In the rows, 128 means zero.
One turn moves each row of this set onto another row. After a few examples, where does it send each row asked below?
Rif: [146 143 116  90 137 106 123 128  96 147 151 136 122 139 127 135  97 122
 129  97 123 145 132 154 105 103 132 131 108 147 108 119 138]
bibas: [147 143 117  92 133 107 122 129  93 150 150 135 122 139 124 134  99 123
 129  94 127 143 132 151 104 103 132 128 109 147 110 119 138]
bep: [150 132 116 166 123 137 124 145 132 108 138 139 121 130 155 118 128 130
 159 131 137 136 117 151 132 159 102 115 128 120 126 134 122]
kuda: [152 141 107 134 153 120 117 121 137 115 108 150 128 188  96 146 122  93
 132 103 155 122 104 146 127 157 115 164 111 120 134 139 135]
tegab: [146 145 118  90 135 108 124 130  93 149 154 137 124 140 127 134  98 122
 127  97 124 145 133 155 105 104 134 127 108 146 111 123 139]
gove: [129 129 114 110 125 147 117 150 154 136  96 148 125 110 107 156 116 143
 150 121 123 111 114 121 108 122 119  98 106 135 156 162 121]
Das: [131 125 110 110 127 145 114 146 155 136  91 147 123 110 106 156 117 142
 151 117 122 108 113 117 108 120 116 103 106 133 150 156 119]
rusen: [146 144 117  93 134 107 122 129  91 150 152 134 122 140 126 133  99 122
 130  93 127 142 133 151 105 104 133 128 109 147 110 123 139]
kib: [145 144 117  89 138 106 125 129  95 149 152 138 122 138 126 136  99 122
 128  97 123 144 132 155 106 103 134 128 108 149 108 120 139]
nunef: [147 133 118 162 123 137 127 149 136 106 140 141 121 128 158 118 128 130
 159 135 134 137 118 155 133 160 104 112 127 121 128 137 124]
zar: [144 144 119  90 136 109 124 130  94 148 153 136 122 138 128 134  99 122
 129  97 124 145 133 155 105 104 134 129 109 148 109 121 138]
Nera: [145 135 110 152 128 135 127 146 142 101 139 143 118 121 161 119 127 128
 156 141 124 142 119 161 137 158 104 115 127 122 124 131 119]
kov: [151 129 107 162 128 135 118 139 139 101 132 138 117 129 156 121 126 128
 161 128 132 137 115 150 135 157  97 121 126 119 120 124 117]
Gibet: [128 126 103 104 130 144 114 145 159 131  91 150 121 105 108 158 114 140
 149 121 118 113 114 121 112 119 116 105 106 134 150 155 118]
nak: [130 144 110 118 139 116 135 111 138 147 128 135 173 128  87 130 156  99
 159  96 132 122 135 140  84 136 104 158 136 119 117 159 136]
zek: [130 143 102 112 144 113 132 107 144 141 124 137 170 126  88 132 155  95
 160  96 124 124 134 143  88 133 101 163 136 116 113 152 133]
fil: [133 158 119 109 159 121 141 142 145 112 131 161 131 174 109 146 120  94
 119 137 138 138 112 177 133 161 133 148 113 128 146 163 142]
Zuza: [126 145  96 103 149 111 131 106 150 135 125 142 167 120  93 134 154  95
 157 104 116 129 133 150  92 132 101 164 135 118 109 152 133]
rini: [149 130 103 157 128 135 120 139 142 100 132 141 116 124 159 120 126 127
 159 131 126 138 116 155 137 156  98 121 124 119 121 122 117]
befus: [145 143 115  91 135 107 122 126  95 149 150 136 122 138 125 135  98 122
 129  94 125 144 131 152 106 103 133 129 110 148 109 119 138]
tuvul: [128 150 119 116 138 118 142 119 134 149 136 138 176 129  89 128 156 100
 157 103 133 122 136 144  83 139 109 151 138 121 121 168 141]
nin: [137 158 127 121 152 124 143 145 136 119 132 156 136 182 105 142 122  98
 122 129 151 129 110 168 126 165 133 144 114 128 150 168 144]
raz: [134 155 104 104 166 118 133 134 152 106 124 163 127 171 110 149 118  91
 122 135 130 139 108 177 137 157 125 158 111 129 137 151 135]
dit: [145 132 106 153 130 134 122 142 144  99 136 144 117 122 161 122 124 126
 157 138 123 142 118 159 139 157 100 120 124 121 121 126 118]
nar: [117 153 107  94 151 113 145 117 151 137 137 146 171 117  98 135 154  98
 151 119 112 133 136 162  93 135 110 155 136 123 117 165 136]
bek: [126 130 111 102 129 145 118 151 157 134  94 150 123 106 108 157 116 141
 146 125 119 113 114 124 112 121 120 100 107 137 154 159 121]
saku: [152 130 111 167 124 136 119 142 134 105 133 138 119 129 155 119 127 129
 161 128 135 136 116 148 133 158 100 118 127 118 124 127 120]
Lukig: [146 154 128 136 147 126 136 138 129 124 127 152 136 189  97 140 124 100
 129 116 161 124 108 155 122 164 130 147 115 127 151 164 144]
pabip: [130 127 110 110 124 146 116 149 153 136  92 147 123 110 106 156 116 142
 151 118 125 109 114 118 108 121 118 100 106 134 154 160 121]
bar: [139 146  95 108 166 115 122 123 155 104 112 159 125 173 105 151 119  89
 124 125 131 134 106 166 138 154 118 166 111 124 130 138 132]
zizag: [147 142  96 123 160 116 114 119 148 108 106 153 125 179 100 149 119  90
 129 110 140 129 105 155 133 154 114 169 111 122 129 134 131]
Suneb: [147 145 119  93 135 109 125 130  92 149 152 136 123 141 125 134  98 123
 129  95 126 143 132 153 105 105 134 128 109 148 110 123 139]
fabor: [122 154 120 108 139 117 149 122 137 147 140 140 176 125  93 128 156 100
 153 112 129 127 136 153  84 141 113 150 139 123 125 174 141]
tiguk: [152 147 119 140 148 124 124 129 130 123 117 148 132 191  95 142 124  97
 132 106 162 121 106 148 122 161 123 155 113 122 143 151 139]
lakor: [130 125 105 106 129 144 112 145 157 133  88 148 122 107 106 157 117 139
 150 117 120 110 113 119 110 120 115 105 106 135 149 155 120]
Buze: [127 128 106 101 131 144 116 147 160 131  93 150 122 105 109 157 115 140
 147 123 115 113 113 123 112 120 117 102 106 136 151 158 118]
kadar: [121 148  99  95 152 110 138 111 153 135 130 145 168 117  97 135 152  95
 153 113 112 131 135 158  95 134 105 161 136 121 113 156 133]
mafe: [118 154 114 100 144 114 151 123 144 143 141 145 174 120  98 131 154  99
 150 118 120 130 139 160  90 138 113 150 137 124 122 172 139]
tum: [127 131 112 105 126 146 119 150 156 135  96 149 123 108 108 156 116 142
 149 124 121 111 114 122 110 121 120  99 107 136 155 162 120]
nelem: [145 135 115 156 126 136 129 148 139 104 142 143 121 124 160 119 128 129
 157 141 129 141 119 159 136 159 105 112 127 122 127 136 123]

bep -> saku
Suneb -> rusen
Lukig -> tiguk
And these:
kadar -> nar

